Each row has a name. After each piece below comes the name of the row it's from, unless a question asks for something else. Each question is about the rows just above it.

[-11   9  11  14   0  22  17  20 -41   9 -41   1  42  -7  -4 -23  29  18
  14   0 -34   8  36  54   1  13  11   0  21 -17  22   6 -16] -> L
[ 22  13 -34 -41  22   6  10   1 -41   0  42 -23   0 -11   8  11  29  -7
  17   9   1  36  54  14  18  21   9  20 -16   0 -17  -4  14] -> F
[  1  11  29  -4  22  14 -16   0   0  42   6   9  36   9 -23  54  13   1
  -7 -34  91  13 -41  20  22 -17  21  11  17 -41 -11   0  18] -> P
L without one entry, shuffled: [ 17  11   1  -7  13  20  11   9   1   8 -17 -41   0   0 -16  42   0 -34
 -11  21  54  14   9 -23  18  -4  22  14 -41  36  29  22]. Gone: | [6]
Which row holds these entries in another order? [-41 -41 -34 -23 -17 -16 -11  -7  -4   0   0   0   1   1   6   8   9   9
  10  11  13  14  14  17  18  20  21  22  22  29  36  42  54] | F
[ 18   0 -11 -41  17  11  21 -17  22  20 -41  13  91 -34  -7   1  13  54
 -23   9  36   9   6  42   0   0 -16  14  22  -4  29  11   1] is which row reordered? | P
Which entry of F is missing from [  9  21  20  17  -7 -11  22  54   0 -41 -41 -17  -4  14 -34  18   0   8
  42  36   1   1  29  22   9  10 -23  14   6   0  11  13]? | [-16]
Which row holds these entries in another order? [  8  36  54   1  13  11   0  21 -17  22   6 -16 -11   9  11  14   0  22
  17  20 -41   9 -41   1  42  -7  -4 -23  29  18  14   0 -34] | L

[-16 -46 -25 -47] = Q
[71  7 85 53] = C
[71 52  7 85] = V
[27  7 74 55] = N
[-24  -4  27  93] = A
[53 85  7 71] is which row reordered? | C
Shuffled N with one entry gone: [ 7 55 74], missing | [27]

[67  0 60  0 75 85 -1 59] = K
[ 63  77  80 100  91  62  77  84] = J
[77 77 80 99 84 63 91 62] = Y
Which row holds these entries in another order? [100  77  84  63  62  91  80  77] | J
Put [ 84  77  62  91 100  80  77  63] back in order: which row is it? | J
K without one entry, shuffled: [67 59 75 -1 60  0  0]. Gone: | [85]

[ 37   3   9  20 -56  22 -51 -51  66  25  12  27 -40 -52 -22  12  46   9] -> U
[-49 -20  -8  85 -45  32   9  45  -2  29  21  87 -37   8   6  -9  39  18] -> X
[ 15  50  -9  -3  14   5 -28 -44 -66 -30  -1  40  61 -53  41 -40 -12 -72] -> M
[ -5  64 -12   7  37  -7 -16 -32 -41 -25  -3  58  96 -42  45 -43 -16 -32] -> Z
Which row holds these entries in another order? [-28 -44 -66 -30  -1  40  61 -53  41 -40 -12 -72  15  50  -9  -3  14   5] | M
M without one entry, shuffled: [ 50 -28  -3 -72  41  14  -1 -30 -66 -40 -44  61 -12  40 -53  -9   5]. Gone: | [15]

[  3 -21   2   2 -19 -34   2 -21 -20 -21 -21 -22 -21  27 -19  29 -42 -52
 -21  37 -22  30 -21  -1 -21 -11  23   4   1 -21 -48 -22  27 -22 -42 -21
 -22 -50 -46 -21  -2 -22 -21 -33  24 -21  34] : B
[-19  16 -40 -21   0  -6  -1 -23  -5   2 -33 -27 -21 -21 -25 -28  19 -25
 -21 -21 -62   1 -34 -22  13  38 -23   2 -26 -20 -23  15  25  47 -22 -92
  16 -32   5 -16 -21 -20 -42  16 -29 -20  16] : W
[-21  30 -21 -21   1   2  -1 -21   4   3 -19 -48 -22 -22 -41 -21  27 -50
 -21 -22  -2   2 -52 -22  24 -34 -21   2 -20 -22 -21  23 -22 -42 -21  37
  29 -19 -11 -33 -21 -21 -21  34 -46 -21  27] : T
Which row holds these entries in another order? [ 16 -20 -29  16 -42 -20 -21 -16   5 -32  16 -92 -22  47  25  15 -23 -20
 -26   2 -23  38  13 -22 -34   1 -62 -21 -21 -25  19 -28 -25 -21 -21 -27
 -33   2  -5 -23  -1  -6   0 -21 -40  16 -19] | W
Put [ 27 -21 -46  34 -21 -21 -21 -33 -11 -19  29  37 -21 -42 -22  23 -21 -22
 -20   2 -21 -34  24 -22 -52   2  -2 -22 -21 -50  27 -21 -41 -22 -22 -48
 -19   3   4 -21  -1   2   1 -21 -21  30 -21] back in order: which row is it? | T

[-39 -12  -1  -9 -17 -15 -38 -29 -45 -13  37 -39  -4 -14   9 -16 -16  -3
 -44  30] = Niza
[-51 -15   0 -14 -19 -17  18 -35 -63 -17  73  26 -11 -15 -25 -17 -17  -9
  29 -36] = seg
[-20 -16   2 -15 -18 -17  -3 -12 -25 -17   8  -4 -15  -8 -20 -17 -17 -16
  -2 -15] = Tad
[ 73 -63 -17  29 -51 -17 -14  26  -9 -26 -35 -15 -19   0 -15  18 -17 -11
 -17 -36] = kupad
[-39 -12  -1  -9 -17 -15  -3 -29 -45 -13  37 -39 -18 -14   9 -16 -17  -5
   1 -17] = sapid
[-39 -12  -1  -9 -17 -15  -3 -29 -45 -13  37 -39 -18 -14   9 -16 -16  -3
 -44  30] = Tudo
[-14 -15 -13 -16   2 -13  -1  15 -27 -31 -16   0 -17  25  -3 -16 -16 -28
 -27  -5] = liri
[ 37 -21   2 -21 -16 -19   7  24  45 -18 -86   7 -27   6 -11 -17 -16 -36
   9 -18] = popep
[-15 -17 -12 -17  -2 -15 -18   3 -17  -8  -3 -16 -20   8  -4 -16 -15 -20
 -17 -25] = ruk
[  0 -14  -1 -11 -15 -16 -44  -6   3 -13 -27 -43 -10  -5  29 -15 -16 -13
 -50  46] = vegim
Which row holds these entries in another order? [ -8 -20 -17 -17 -16  -2 -15 -20 -16   2 -15 -18 -17  -3 -12 -25 -17   8
  -4 -15] | Tad
Which row holds these entries in another order? [-15 -26  73 -19 -17 -11  29   0 -36 -17 -15 -51 -35  26  18 -17 -14 -17
 -63  -9] | kupad
[-63 -51 -36 -35 -25 -19 -17 -17 -17 -17 -15 -15 -14 -11  -9   0  18  26
  29  73] is which row reordered? | seg

